rotation steps, each row followed by its count of steps:
The counts run from 0 to 146.
[  7   1   0   1  13  18  19  -7 -28 -11   9 -10   8  -9  -8   6  14  28
  -3 -15  -1  -6 -16  30  24  -6  22 -11  12  12   1  -5 -19  17   1  -4
 -18   5  10  -9  10  -3  10  14   0   3  -8  -2 -18   3  11 -34 -14 -22
 -11   3  12   2   0 -11 -27  -4  19 -10   7  -5  -5 -13  -2 -27  -5  11
   3  29   6   7 -12  -1   0  -2 -29 -31 -21  18  13   2  -7  -4  -3] -> 43
[ 15 -21  15  -1  29  -1   2   4 -17  14  22  -9  22  11  -4  -4  23  21
  -6  -4 -10 -16   5   5  16  -3  17  -7 -12  18  -7 -11 -10  -3  17  10
 -18 -14 -29  19  -7  12  10  -3  -3 -18  -4 -10  26  -8  13 -27   5  13
   1   1  -4  27  -7 -29 -13 -10  -3   0  22  -8  30 -16  -7  -4   1  -9
  -3  24   6  17  -8 -14  -6  10 -18   2 -28   4  -3  -7  -7  13  -4] -> 97
[  0  18 -21 -16  -6  10  13   8   2   0  10   1 -13  18 -12   7   1 -12
 -13   5   9 -14 -14  -3 -37 -18   3  -1  29  13  23  14 -22  19   5  15
   9  -6  10  -1  -4  11  -1  -3 -11  -4 -11  18   0  -4   5 -10  -9 -27
   2  -1  -4   0  31  -6  -7   0  -1   4  -7  18   8 -20   7 -11 -17  20
  -6  -9 -11  26 -13 -17  14  -4 -22  -2  -7 -17  24   3  -3 -31  11] -> 113
[-15  -2   7 -27  -7   1   1  -7 -16  11  27  -9   2  -7   1 -11  10  -2
  -5   6  -8 -20 -17  19  -2 -27 -13  21  23  10   4  -1   5  23 -25  -9
 -15   2  -4 -21   5 -12   5  13  13  19 -12  -1   6  12  -1  19 -14 -25
   5  14 -12   7  12  -5  -3  11  14   1   1 -29   1  -5  14  -9  11  16
 -20  16   8   3  19  19  -1  11  10 -13   0  12  16 -24  21 -29   0] -> 33
[ -1  11  13  22  11  16   2  13  -2   5   4  -7  12 -20 -12 -12  14  15
 -24 -17  25 -23   0   7   1  25  19  14   1  -2  -9  -1 -25  31   4   0
 -11 -27   5   5  -4 -10  -4   9 -10 -18  12  13 -10 -15  17   6   0  -7
   2  14   4  16  -8  -9  -3   2 -10  20   3   7 -12 -20   0 -21  -5  -6
  16   9 -14 -14  16 -16  15   4  13   2   5   3  43  13  11 -19   0] -> 90
[ -3  -2   6 -16  24   9  12  12  -9  12  16 -20 -10  -8   0  -2  10   2
   3  -2   4  14 -25 -18 -12 -16   8   3  25   5  -9   9 -13  40  18 -11
  -4 -14 -18   3   2   8  17  -6   5   0 -15  14  -1  12   8  14 -18   6
  -7 -18   4  12  21 -15 -32  -1 -10  19  10   6  14 -36  -4 -10  -3 -16
   0  -6   0  20 -25  -8  -4  -6  -3   8 -13   6  15  27  12  -8   2] -> 145
[  1   4  15  13   2   5  18  -6 -35  -8  17 -15  16  -5   1  -8  21  10
  -1  -1 -13   8 -16   4   8   5 -14 -10  20  13  13   3   3  24  -3 -15
   7  -6 -16   7  -7   5  -2  34  -7  -3 -15 -21  -4  14   5 -10 -27 -22
  -6  12  13   4  -3  14 -26 -13  24  -2  14  -9   7 -34  -9 -12  23  -8
 -15   5   1  30  17  21  -5  -3 -27  -7  -2  10   6  -1  -6 -12  17] -> 116
[ -7  19   2   8  -3  -4  -8   2 -10   8  11  -1  14 -15 -11 -14  20   3
  13 -17   4 -21   4 -31  14 -17 -25   4  10  10 -12 -23 -12  27  -1 -15
  18  -7 -22  -6 -23   1   5  -1  19   3  16 -10  -9   0   7 -33  -9 -20
  30  -6 -20  31   7   8 -14  -4  -5   7  -6  -7  -3 -13  13  -6 -11 -10
  -7   0  14  12   7 -14   6   7  -1   4   7   8  33  -2 -10   2 -10] -> 135
[  6  11  -3  -2 -13   6  25 -21  -8   5 -14 -20  12 -12  -3   5  10 -10
   7 -22 -22 -32   6  -7  17 -13  -2  -4  12  13  21   6 -14  -8  -2  15
  -1   0 -14 -11  -6  14  10  -3  -3  14  -4  12   0   5   2   6 -18 -23
  14  -3 -25  16   6  -5  -6   0 -25   5  -9   1  17 -25   7  -9   1  11
  -4   6  13 -10  11 -20  23  14  13  -5 -20  18  38   7 -27  -7   5] -> 46
[-15 -10   8  -9  20   7  18  -2 -14  12  40  -4   4  12  -3  -6  23   3
  20  -5  -6 -24 -14 -16  14 -20 -22   5  26  10  -3   8  -2  24 -14 -26
  10  10 -26 -14  -5  -8  13  -5   9  12  -5   6  -6  10  -3   7 -26 -16
   4   5 -22  14   9   3 -19  15  -6  -2  22 -17  12  12   3   4  -3   6
  -6  -1  20   8   8  18   1   7  23  13  -4  18  17   7  19  -3   3] -> 105
[  4   2  -4  -3   1   0 -22  13 -10  14  39  -1   3  -4  16   1   7 -11
   8   0  11  -4 -20  -8  -2 -20  -1   0  15  -2 -18  -4 -21  46   6  -9
  -2 -24 -15 -17  -9  11   4   1  -4   3   5   9   2  -3   7 -19  -5  -2
   4  -3  -7  18   0  -6 -32 -11   0   3  19  -3 -11  -8  -4  -8   0  -4
   6  10  22  16 -20  -1  -6  -3 -32  11   6  21  14  14  11  23   7] -> 103
[  7   9 -13 -29  -5   9  11  -6 -16  15  -4   1  -5 -14 -12  -2  10   6
  13   5   0 -22  -1  13 -16  -1 -10  19  18  10  32  10  -5 -10  -7  14
  -7   9  22 -18 -10  -6 -15   4   0 -16   2  16 -14  16  12 -10 -12 -30
  24 -11 -16  17  20   5  20 -16  -7   8  -6  -8  -3 -11  14 -17  -8  16
  -8  10   8   7  -3  -6  13   5  -8 -10 -15 -12  34 -14 -13 -22   3] -> 82
[-13   3 -14   6   3   5   4  -4 -18  19  32  22   3  -4 -11 -15   5   7
 -13  19  18 -39  31  -5   9  -6   3  22  11   5  13  22 -13  21   6  13
   0  -5 -38 -32  15  -2 -19   7  -8  -1   5   6   7   7  19   3  -5  -5
  12  14 -15  12   8  -3  -4  11 -17  19 -10 -10   8   3   9  -1  -7   4
   6   0  -5   9  21   6   5  22  13  19 -35  13  20   2   9   7  -3] -> 100
[  3 -13   2  -3  20  -1  -9  15  -9  31  33  -3   7   6  -3  10   3  10
 -13  12   4 -18 -11   5   3  16  28  26   9 -11  -9   9  -9  26  25  11
  -1 -14 -20   2  16   7  16  10  -7 -12   6  18  12 -17  26   0   5  10
 -13  13   8   8   2 -26  -7   6 -12   8   0  10  26  -5  -3 -31  -6  -1
   7  -1 -12   7   3  -7  -2  12   8   2 -36  10   8  -9  10 -26  -5] -> 60
[-12  31  -6   6 -15   0   3  16 -18  -5  12  20  17   3 -31 -11  22   5
  -3 -26   5 -20  10 -18  10  -6 -10   4  15  13  -1 -20  -8   3  -7  15
  -8   7  -1  12 -21   8  21  -6  15 -10   8  19  -2  -1   4 -23   3 -25
  14  -4  -7  18  -3  -1 -13  -2  10  20 -10  15  -4 -12  11 -16 -15  -7
  -2   7   7   7   9  -2  -6  17   0   7  18  -3  29  -1  16 -23 -27] -> 94
[  6  -8 -17 -13   3  -1   4 -11  -4   6  21  -1  14  -1  -6  16   6  -9
 -20  24  -8 -33   3  10 -14 -14  12  16  18   0  29   9  -1  11   4  13
  -4 -20 -16  -4  21 -14 -15  13 -27 -20  -1   5  34  -5  10   3 -13  10
  -9  30  -5   4  22 -12   3  -7   2   4   7  11  14 -25  -5 -14   8  29
 -17  -1  -1  26   9   6 -11   4   3   6 -27   4   2 -22  -8 -26  25] -> 29
[ 10  -3  -1  -7  -1   7   7  -5 -23   1   6 -19  18 -15  -3  -1   5  -5
 -17  -6  -8  -5 -10  28   4   8  15   6  -6 -10   2   5 -16  13 -24   3
 -23 -18  21  11   3 -13  -1  30 -29 -19   8   5  13  -2  17   2 -20  -7
   2  21 -10   3  -9  -3 -14 -30  13   4  10  14 -12  -3  -1 -32   1  26
   8   4  -4   1   9  -7  -3   3  -6 -21  15  18  -2  -8  -1 -12   4] -> 120
[  0  14   0   1   6   7  -5  27   2  -3  30   4   7  10  -9  22  20   4
  -9  -3  -6 -38 -25 -11  -4  -8 -12 -13   9   7   3  -9   4  24 -23  -4
   1 -19 -12  16  -7   8 -10 -16 -32   0  -4   7   4 -11  -3 -13 -22  19
   2  19 -24  14   1 -18 -12   7  -4 -14  13  14  18  -9 -19 -15   6  11
  -3   1  -4  26   1 -14   4  14 -11  27  10   6   5  -8  11 -19  20] -> 107
[  4   6  14  14  22  15  19  -8 -13 -17   9 -16  15  -8  -4  -6  16  26
   6 -32   3   2 -24  33   9  -4  -4 -10  11   8   6  -9 -19  27  10 -13
 -17 -25  12  13 -11   6  -6   0 -19 -23  10 -15  -4   6  -3 -11 -18 -27
  -7  10  23  16   3  14 -23 -20  15   8   5  -4 -25 -33  10 -17   4   0
  -3  17   9   1   9 -15  10 -21 -17   1   8  -4  14  14 -16  -1  -1] -> 85
[ -8   4  17 -13   2  20  -3   7 -21  16   7 -17   1  -7  10 -20   6  27
   2   4   2  -8 -16  40 -11  14  -9  14  -2  12  -3  -1 -12   5 -18   0
  -4  -8  12  -8 -18 -13  -2   5  18 -18  -9 -11 -26  -6  11  13  -8 -34
  17  10  14  12   9  13  -3   1   3   9  12 -21  -9 -18   8 -12  -5  -1
  -6  24   4  -3   5  -9   6  -8  -1 -25  15 -11  25 -12  15 -19  -2] -> 122
[  6  -9 -12  -6   4  18  24  -8  -9   6   6  -2  -7  -5 -12   4  -2  22
  -4 -11   4  -9   4  21   0  -3  27   8  13  20   8  19 -22  -3   4   1
 -21   4  21 -20  10  -9  -2   6  -9  -1   7  10   4  15  10  -7  -2 -30
  -1   5   2  10   9 -15  -3 -14  10  -8   2   4  -5 -11   4 -34 -27  19
  22  17   0  -8 -24 -10   3   3  -5 -18 -27  17   9   4   3  -5   2] -> 42
[  4  -6  13   0  28  -2 -14  11 -12  22  11  -4  18 -12   7   1   4   9
  16  -7 -15 -12 -14  18  25  -8  16   5   6   7 -16 -14 -19  16  19   4
 -21 -13 -11  -2  -5   9  19  -3  12  -3   1  13   4  -8  28 -32   2 -16
 -11   4  10  15  -5 -12  -8 -18  -2  -1  -4  -6   1 -15   6 -43   4   3
   4  32  22  -9  -4 -11 -11   4 -10 -18 -29  27  14   2  -4   6 -12] -> 133
[ -7  15  -2 -11   6  11   6  29  -5   0  15   0  -2  -4  -2   7  -1 -12
  -5   3   4  -8 -29  -2 -23 -14   9  -1  25   7  -5  -7 -27  55   9  -8
   4 -24 -11   9  -7   6  12 -22 -12 -10  -3  22   1   1  -3  -5 -10   5
 -18  -1  -1  11  12  -9 -29   2 -12  13   1  12   0 -17  -9 -23   1  -7
   9  -2  -3  22 -23  -4  11 -16 -18  23  -2   6  15  13  13  -9   3] -> 144
[  3  23   2   1  -4  21   0  -1 -17   8  -7  -8   9 -13  -6   0   6  -3
  18   2  -7  -2 -15  -5   6  -6 -10   0  24  20  21 -10 -21   3   2  -1
  15   0 -11  -8 -20  13 -11  -4   9   8  -1 -19 -21   8  -9 -16 -13 -42
  11  -9 -12  21  17   4 -20   7  -9   5 -12   0   6 -27  19 -13   8   6
 -15  17  17  -1  13  -9  14  13 -22 -10  -3   0  39   4 -27  -9   4] -> 45
[ -6   6   4   4 -16   2  -9   4 -14  -2   0 -25  16  -4  -8 -14  21  -3
  -5  16 -15  -1 -17  12 -11   4 -17  -6  21   9  18   2  -3   5  -6  -5
   9  -7 -30  -1  -2   9  -7  21  -3  -9 -13 -18  -9   1  -6   5 -19 -26
   3  13 -11  16   7  15 -11  -2   3   5   5  -9  14 -42  -2   2  11   2
 -23  -2   4  20  29   9  11  14  -9 -12  16   2  37  -3 -20 -33   9] -> 117
[-11   1  -4   3   1  -5   4  -1   5  -5  39   9   4  17 -14  18  32   7
  10   4  -5 -39 -28 -13  14 -20  -7  -9  18  11   2  -3  14   3 -10 -15
  -3   2 -22  -2   2  -3   2 -10 -11   6  -6   1  10  -3 -10   6 -35   7
   1  28 -24   9  11 -25  -6  23  -1  -3   9  -2  19  13 -11  -9   9  10
 -12   4  13  15  12   6   1  20  14   8   3  21   2  -6  23 -32  17] -> 106
[ 17 -12 -12 -15  12   7  12  -9  -1  13   4 -23   2 -12   9  13  15  19
 -25  -5 -14 -12 -10   3  -6  23  12 -17  14   3   7  24   0 -18 -11 -11
 -20   4  10   1   7 -12  10  22 -29 -17   5   8  -4   2   3   2 -15 -17
  20  -3 -29   2   3   2 -17  -2   5   3  15  -1  24 -15 -15 -22 -17   7
   3 -10   1  15 -14 -25  11   1  15 -15  -8  15  27   4 -11 -26  -4] -> 78
[ 19 -34  15   5  23 -15   2   9 -11  15  22   1  11 -19  -2   3  25  15
  -6   2   4 -16  -7  -8  25   5   7  27   1 -16  -9   6   0  12   0   5
 -21  -8 -17  -3  -3  -7  21  10  -5  -3  -3  12   5   0   5  -1   4  12
  10  -8   5  30  -9 -29   8   7 -15 -15  30 -12   9  10  -9 -23  22  -8
  -2   8  23  11 -23   9  -2  10 -14  -4   5  16  28   4  19  -6   2] -> 20
[  5   0  16   4  23  -4 -14  10  -8   6  22  13   0 -18  11   0  19  23
  -8  -1   7 -14   0   0   3   2   1  -1  -6  -1  -9  -3 -19  22  11  -8
 -12 -38 -16  -7 -17  -2  -4 -14 -15 -23  13  -3  -1  -6   4 -16   7  19
  17   1  -3  39   8  -9  -8 -14  -2   0  27  -6   4  -4 -13  -5   8 -11
   3   4   1  23 -21 -15   2 -12 -15  21  -3  -1  15   6   0   9  -9] -> 139
[-11  20  -2 -16 -22  23  -1   9  -6  -4   9  -2   3  -8 -18   3  10  17
 -15  -6   7 -26  15   2 -19   6   9   6  -8   5  10   0 -15  -9 -19  21
  -4  -4   1 -11 -18  -2 -34  -3 -12   3 -10  -4 -14 -11  -9 -14  -4 -29
  23  11   3  25  -4   3  11   2   0 -11  -5 -12   9 -18   9   4  -8  16
   0  -4  -6  14 -14  -9  16  16 -25  -6   1   5  31   5   6 -26   1] -> 40
[-13  11   8 -12  -6  25  -7   2 -16  11  14   6  11 -10   3  -8  17  22
  -8   5  -3 -10   7  12 -24   8  -9   4   6  14  26   8  -8   4  -6   0
   4  -1  14 -12 -11   7 -16  15   5  -6 -10 -22 -26  -1  16 -11   1 -25
  25  -4   2  27  13  29   9  -3  11  -1  -5  -1  -4 -16   3  -6  -3  13
  -7  12   9  19   2  -6  16   1 -22 -13  -2 -16  38 -13 -13 -34   4] -> 81
[  8   1   9   8  -7   5  18 -15 -21 -12   5  -2  26 -28 -24   4  10  -3
  -7 -12  -9 -28   4   4  23  -9   9  18   2   2  19  -3 -11  -3 -11  16
  -9  -9  -9  -1  -7 -11   9   3 -25  -8  -9  13  10   3 -16   5  -7 -12
  12  12 -10  31 -10  -8   2 -15 -22  17   1  -2   8  -7   8 -10  20   9
  -6   3   7  -2   0   9  17  18  11   3   2  27  30  12  -8 -15   2] -> 88
[  6   0  18  -6   3   6  16  -8 -13  -7   7 -28   6 -21 -16  -8   7  11
  12  -8 -24 -14   8  11  12  -1  -2  10  14   0  22  -2  -3  -6  -1   7
   2   2 -14  -1  -3  -1   8   0   1   3 -16  -3   6   3  -1  23 -19 -27
   0   1  -1  47   6  -3   4  -3 -14  15  -3 -20  11 -21   9   6  18 -10
 -14  19  21  -3   1  13  20  12  14  -8  -8   4  37  17 -17 -11  13] -> 87
[ -2  29  -6 -15 -10  18  14   5  -7   2 -16  -3   7  -2 -18   5  18 -10
   3 -35  -4  -8 -10 -19  -1  -3  12   2   6   9   7   8 -17   3  -8  11
  -4  -5  -1   7 -12  -1  10  -9  -5   3   2  20   1  16   1   0  -6 -28
   5  -1 -33  14   3  -6 -14  -3  -9  18   4   5  12 -28   6 -19 -25   0
  15  -3 -15 -13  -5 -22  18   7  19   2  -3   9  31  10   7 -22  -6] -> 5
[  9  -4   8 -26  14  22  25  -8 -19   3  13 -19  -3   3  -1 -10  11  26
 -17 -10   4   3 -14   1 -11   7   1 -16   1   9  -1  20  -7  -3 -17 -16
 -31  -7 -14  12   3 -14   0   7 -10   5  11  -7   3   2  -3  30 -24 -26
   7   8 -10  15   3  -6 -18   2  12  11  17 -14  22 -18  -8  -1  -9  -9
   8  -1  -9  -2 -16 -12   2 -14  11 -10  -3   3  16  11  17  -7  -4] -> 37
[  9  -6  21  -4   8  16  11 -10  -6  11  12 -20  17  -8  -8   5   7  27
  -2   3 -13 -11  12  19  19  16  21   6  -4  10   6   7  -7 -10   9  15
 -17  -8 -19  -3 -13  -3   5  -4  -5   5  -8 -15   7  -9  -5  -1 -11 -16
   1   4  27  29  -6 -21   4   6  -1  -3   3 -23  33 -21  10   3  16  -1
  -2  16  18   3 -15  -7  10  11  -7 -12 -16   6  36   0   1  -5   4] -> 128
[  4  -8 -12  -7  -3   5  12  -5 -27  18  -4   8   9  -2  -9  -9   6  21
  -9 -15   1 -38  34   0  16  -7   8  16  -9   4  23  12 -21 -13   6  12
  -9   7 -14 -13  -2   2  -7  -7  -5  -7  -9  12   4   6  13 -10   0 -16
  32  -4 -18  23   7  -5  13  -3 -16   8   2  -3   7  -3  16 -14 -10   6
   8  -1   9   5  15 -16  18  15  -5  -2 -22  -6  27 -12  -7  -8  -8] -> 10
[  1  14  -4  20 -14  11   0  14 -14  -4   3   2  14 -18 -28  -6   4  10
 -21  -8  12 -27  28  -8  24   8   0   7   3   0   0   6 -20   7 -16  29
   1  -5   6 -24  -2   8  -9  10 -10  -2  20  -3  -6  -4   2 -33  12 -19
  21  10  11  33 -29   4  -5  -9  -5  12 -11  13  -6 -14  14  -3   8   2
  -4  -5   3  -8  10  -6   6  23  -2  -4  -8  25  34  13  -4 -11 -12] -> 130
[  8 -25   9   0  28  -3  -6  11  -7  36  28 -10   5  -4   9   2   1  23
   0  11   1 -26 -30  -7  -2  22  15  17   2 -17 -16  13   0  17  21 -10
 -16 -20 -23  -4   4  -2  20  -3 -11  -4  -5   7   4  -8  17  12 -10   4
   3   7   4  20   0 -11  -7   6 -24   1  35   1  26   1 -12  -4   0 -14
   3   7  20   4  -5 -14  11   6   8   8  -6   4  29  14  10  -5   5] -> 19
[  6 -29   0 -22  18   6  18  12 -18  23  18 -10 -16  -3   5   3  10  18
 -22  13   5 -10 -18 -13 -18   9  13  -4   7  -8  -5  25  -7  22   3 -11
 -11  -6  -7  -9   5  -9   0  19 -15   9   2   3  -1   4   4  21  -4 -12
  24 -17   1   6  10 -15 -19   6  -2   4  39  -4  20  -6 -11  -1 -10 -13
   5 -19   8  29 -30 -16   7  -8  -4   3  -5  -4  17  16  25  -4   2] -> 109
[ 10  -2   5  38   9  10  12  -3 -11   5   0   0  25 -11  -4   6  22  14
   0 -21 -16 -31 -21  12  29  25  -3 -11  -5  -7   0  -5 -21   0  -5 -14
  -8 -23  -4   8  -4   9   5  10 -27 -12  20   4   2   0  13 -16 -18   4
   3  14 -14   5 -25  -4 -19 -16   9  -1   4  14  -9  -4  -4 -32  -8  -2
  19  17  -4  -7  19  -7   9  10   0   1   7   8  18 -10 -16  -6  -6] -> 48
[-13  15   1  17   6   0  28   7 -21 -12  15  20   3  -4 -31  11  11  16
   3 -30  13 -35   2   1  -5 -11  -3  23   2   1  -3 -19  -9  28   6  -6
 -10 -11  20   2  -5  -4  16 -13 -14 -22  15  25  -3  18   9 -18  -6   4
   5   5 -12  14   3   4   8 -14  -4   4   2  16 -21   2 -12 -26  -9   2
  13  18   1   1 -10  -4  20   0   2  20   9   3   9 -10  19  -7  -9] -> 53
[  0  10  13  15   4  -7  15  10 -36 -12  17   0  13 -14 -26   7  27   7
  -6  -8  -2  -5  22 -31  22  -9  -1  17  11   6   6  -9  12  19   0  19
   4  -8 -32  11  -4   5   9  -8  -4 -10 -13   0   3  18 -13  -8  -9   6
   3  -1  17  37  -9 -22   3   3 -10   6  -4   1  23 -10  -1   2  27 -12
 -26   2  12   9  -6  17  -7  13 -14  15   4   4  24  18  -4   3  -8] -> 57
